One vector is turned by the same rotation once a tick. Each row is the vector after some number of ticks, and that number follows the row.
The counts run from 0 to 822.
[ 91 115 123 149 106 130 139 173 109 107 165 115 150 173  79 155 120 165
 164 154 141 122 128 138 113  95  91 144 126 178 107 134 148 121 133 157
 168 104 160 113 134 143 150 152 114 162 158 102 154 129 140 122 132 101
 169 140  69 127 145  82 140 155] | 235
[107 145 132 158 141 121 146 127  72 144 158 111 128 149 106 146 103 171
 144 169 171 120 134 133 144 102  73 152 144 152 132 150 106 156 153 136
 186 110 148 120 145 152 142 106 133 197 179 111 146 146 135 125 121 135
 131 145  85 154 129  75 158 122] | 364
[ 99 113 143 148 130 131 135 184 102 115 155 121 152 150  80 153 119 151
 147 155 151 114 135 144 104  98  71 143 116 180 104 140 147 127 138 164
 180 123 157 120 136 137 144 128 152 178 168 105 148 151 150 124 130 111
 164 140  58 121 151  90 151 135] | 816
[127 116 136 159 125 120 142 132  86 137 167 120 128 146  91 152 100 173
 139 161 169 150 120 120 136 110  85 133 146 157 129 138 112 155 157 116
 172 129 180 105 160 145 147  95 135 190 167 119 153 144 122 120 136 130
 156 126  57 123 123  87 143 110] | 804
[133 148 121 138 123 132 139 138  67  94 176 140 150 155 100 144 130 157
 141 149 154 121 141 124 137  86  80 145 115 170 109 152 118 167 141 146
 184 111 149 118 151 137 165 140 132 170 172 121 144 127 152 116 125 119
 152 135  65 100 134  93 180 145] | 514
[134 131 125 161 113 131 154 121  85 130 166 108 124 145  90 156 124 153
 145 158 149 110 125 135 130  98  60 141 130 167 123 161 108 149 138 114
 186 120 121 129 155 154 150 129 121 185 180 107 159 142 126 127 152 157
 141 128  55 119 113  76 147 133] | 637
[107 144 128 169 112 120 152 144  75 113 165 117 124 171 118 140 132 164
 143 153 172 149 118 107 152 100  92 146 125 159 112 114 114 155 148 148
 178 111 135  92 148 136 150 141 104 180 181 125 129 129 140 115 115 104
 141 137  80 117 149  74 177 147] | 767
[131 109 134 156 131 117 157 137  93 136 178 109 141 163  88 145 130 159
 139 146 155 103 128 136 104  94  63 135 119 165 111 155 135 146 143 131
 179 136 114 127 153 137 145 149 121 174 187 100 154 135 151 125 143 157
 151 140  63 122 123  79 152 128] | 310
[118 126 117 142  98 118 138 142  87  97 165 121 133 141  88 147 112 168
 144 159 132 126 141 139 142  71  66 133 147 177 129 149 106 127 134 157
 181 126 123 127 135 148 136 132 101 179 159 128 139 130 120 114 138 133
 137 135  38 122 116  75 139 150] | 442
[114 135 133 147 121 130 122 179  86 110 162 129 158 143  80 150 118 168
 143 152 159 127 139 137 137  98  60 138 128 152 112 118 122 142 138 154
 176 135 178 116 151 132 146 135 144 181 166 128 123 147 143 124 126 113
 149 124  54 109 140  87 163 135] | 725
[109 109 128 148 126 133 142 154  97  99 163 116 143 158  86 134 120 155
 153 161 144 126 141 149 125  87  73 131 156 183 135 144 116 136 153 151
 165  96 140 112 120 160 164 119 111 166 159  88 163 150 143 117 124 107
 167 140  75 148 141  87 124 142] | 773
[ 93 110 141 165 126 112 169 163 104 141 149  96 125 170  93 155 109 163
 154 163 153 131 130 148 113 119  82 132 144 180 118 153 136 140 148 144
 170 103 129 100 151 158 142 108 136 189 179 100 159 144 139 124 133 118
 160 150  90 154 133  85 139 109] | 814
[128 118 107 144 112 131 137 165  91 113 161 105 146 153  82 176 125 164
 163 146 139 116 138 145 134 105  58 134 124 173 109 152 130 127 130 145
 172 120 133 115 159 144 158 147 112 163 157 117 151 144 134 126 147 123
 159 108  44  98 120  95 149 144] | 24
[ 97 121 135 146 124 122 122 156  91 105 163 143 160 162  83 142 105 176
 145 154 159 145 146 133 130  74  81 136 150 164 127 119 119 143 149 169
 178 139 186 109 125 136 157 131 129 169 156 126 139 115 142 112 123 101
 158 140  72 123 142  84 159 138] | 591
[127 114 109 131 126 106 146 165  79  99 172 117 138 178 104 155 128 160
 160 146 156 129 152 139 147  90  64 137 147 155 115 154 132 136 142 165
 165 118 116  97 139 141 159 136  96 156 155 107 141 154 151 111 124 110
 170 124  65 109 140  92 156 165] | 606
[101 137 145 167 129 121 152 142  80 123 150 110 129 172 103 143 113 164
 148 158 171 133 133 139 132 116  82 143 144 181 117 149 118 150 149 139
 176  89 128  94 146 154 148 104 141 183 174  99 161 142 140 124 118 115
 154 154  91 154 134  84 151 106] | 538
[110 112 114 148 131 146 127 157 102 129 158 134 140 139  85 166 108 153
 146 170 162 129 133 114 119  91  78 147 137 159 132 127 126 149 144 139
 170 132 203 114 145 148 160 109 127 185 163 136 151 146 143 114 135 112
 163 123  63 105 144  95 160 139] | 743
[107 119 147 174 120 125 149 157  88 132 163 104 120 161  84 147 117 161
 159 160 163 126 111 130 127 123  76 146 135 157 120 139 133 136 143 123
 171 101 147 109 152 149 132 113 124 189 178  91 151 161 129 146 129 121
 153 138  75 152 142  68 141 124] | 193
[100 124 129 162 140 119 149 167  89 134 144 113 133 156 103 151 112 176
 138 159 175 156 127 137 144 112  67 125 160 162 133 127 103 156 154 146
 158 126 160  87 146 148 151 107 116 186 174 135 130 148 138 105 122 115
 147 134  83 135 133  83 148 114] | 29
[116  97 129 141 130 125 138 153 100 104 166 127 139 154  82 166 107 147
 149 160 146 121 140 133 108  97  75 138 130 190 112 162 148 125 149 144
 169 125 163 113 136 151 150 106 141 168 156 100 169 152 141 123 129 115
 180 132  53 120 130 101 136 129] | 100
[115 130 146 164 146 128 151 132  80 130 152 121 128 163 102 140 117 159
 137 150 169 128 132 141 120 116  71 131 138 176 118 160 115 163 155 128
 184 104 121 100 140 148 161 114 148 177 177 101 168 138 144 122 129 135
 153 147  83 146 130  81 155 102] | 731
[120 113 114 133 136 121 146 127 100 146 175 134 146 161  88 170 104 166
 138 153 162 126 140 119 109  79  92 144 130 165 128 158 127 155 143 146
 182 146 173 124 144 141 160 121 119 174 174 135 166 121 143 106 148 133
 161 138  67 105 117  96 159 135] | 761
[132 130 137 174 100 126 149 148  76 125 162 109 124 156  93 148 127 174
 142 151 160 151 106 122 144 120  71 132 119 161 108 128 110 153 148 123
 171 123 136  96 166 132 144 133 121 186 172 117 147 136 121 124 141 134
 140 115  54 109 128  76 152 115] | 553
[125 109 117 132 146 124 140 132  95 119 180 130 132 143  97 150 112 145
 142 163 165 102 154 131 119  69  71 145 143 160 136 166 129 136 147 153
 181 126 158 135 123 155 152 109 123 173 175 108 157 162 152 116 124 130
 162 144  68 126 142  84 152 159] | 78
[101 128 150 171 133 115 144 155  85 128 149 126 128 160 104 139 113 161
 139 157 182 152 117 124 130 113  76 139 128 156 107 117 125 157 155 147
 176 131 155  93 148 130 143 113 145 190 183 126 136 133 142 117 120 119
 147 148  75 130 145  83 165 112] | 204
[123 126 104 141 133 106 170 131  79 131 178 114 122 164 114 174 114 159
 131 168 176 146 128 110 139 105  93 135 124 159 115 157 123 162 145 149
 160 126 131  99 167 143 145 119 110 183 185 136 140 143 148  94 125 133
 156 143  71 106 120  93 164 133] | 433
[ 98 124 144 165 117 121 134 157  77 101 136 125 119 167 102 140 108 163
 165 159 171 152 139 130 154 104  61 145 151 160 128 114 119 135 151 152
 173 120 144  83 131 147 145 107 130 179 169 106 140 145 127 124 116 101
 148 136  67 137 157  82 152 130] | 632
[123  99 126 139 105 112 140 161 101  99 185 116 157 154  77 157 108 166
 149 159 136 130 130 133 127  93  84 131 137 172 115 139 138 122 144 141
 159 136 183 116 147 138 135 129 110 168 150 108 144 150 129 125 139 112
 167 131  46 119 128  86 129 142] | 82
[ 99 112 124 144 113 132 131 163 102 120 153 126 129 138  85 165 101 142
 150 170 156 116 137 125 119  84  65 150 129 162 124 132 134 121 141 152
 179 134 176 130 127 148 133 115 130 193 171 119 141 146 132 128 134 115
 151 137  49 119 144  83 145 147] | 20
[137 122 124 141 119 115 156 159  81 120 175 112 156 153  90 168 123 174
 133 152 148 125 125 139 126 109  83 130 107 173  98 161 133 148 139 135
 174 128 144 113 171 124 143 142 138 178 172 128 141 134 143 120 147 140
 154 119  53  97 117  95 163 125] | 452
[101 110 124 144 118 129 159 148 109 119 176 121 132 132  93 150 112 147
 127 183 154 120 125 117 111  78  90 144 120 172 120 134 137 142 151 142
 164 111 178 126 140 151 135 117 119 195 182 117 149 151 145 112 135 119
 160 153  59 132 131  84 143 143] | 601
[125 106 122 154 145 112 173 140  90 151 163 108 138 169 100 160 125 168
 141 148 172 140 125 135 116 112  74 128 139 159 111 158 126 163 151 134
 164 136 125 100 165 144 158 125 114 170 180 120 160 141 147 111 147 147
 162 131  74 118 118  91 155 113] | 393
[118 120 126 159 129 147 140 150  95 107 164 127 149 138  85 145 131 160
 133 162 151 141 132 136 122  90  77 126 134 187 132 132 111 158 151 119
 169 114 184 102 142 153 182 119 128 172 160 114 169 142 143 111 143 116
 171 123  66 112 126  93 138 126] | 49
[101 126 115 157 127 125 153 131  82 149 148 112 101 169 110 160 119 153
 159 160 175 121 129 123 136 100  67 159 143 149 127 147 115 144 140 142
 177 114 113 112 140 163 152 122  99 183 186 116 162 139 142 117 130 134
 144 141  89 128 135  75 169 149] | 658
[110 117 111 141 127 118 151 157  83 126 158 120 145 163 108 144 123 184
 143 147 162 153 147 133 145  86  60 119 167 160 133 147  99 161 147 163
 162 137 119  99 134 152 174 136  93 159 164 138 141 131 141  91 131 121
 155 131  74 116 121  86 158 136] | 668
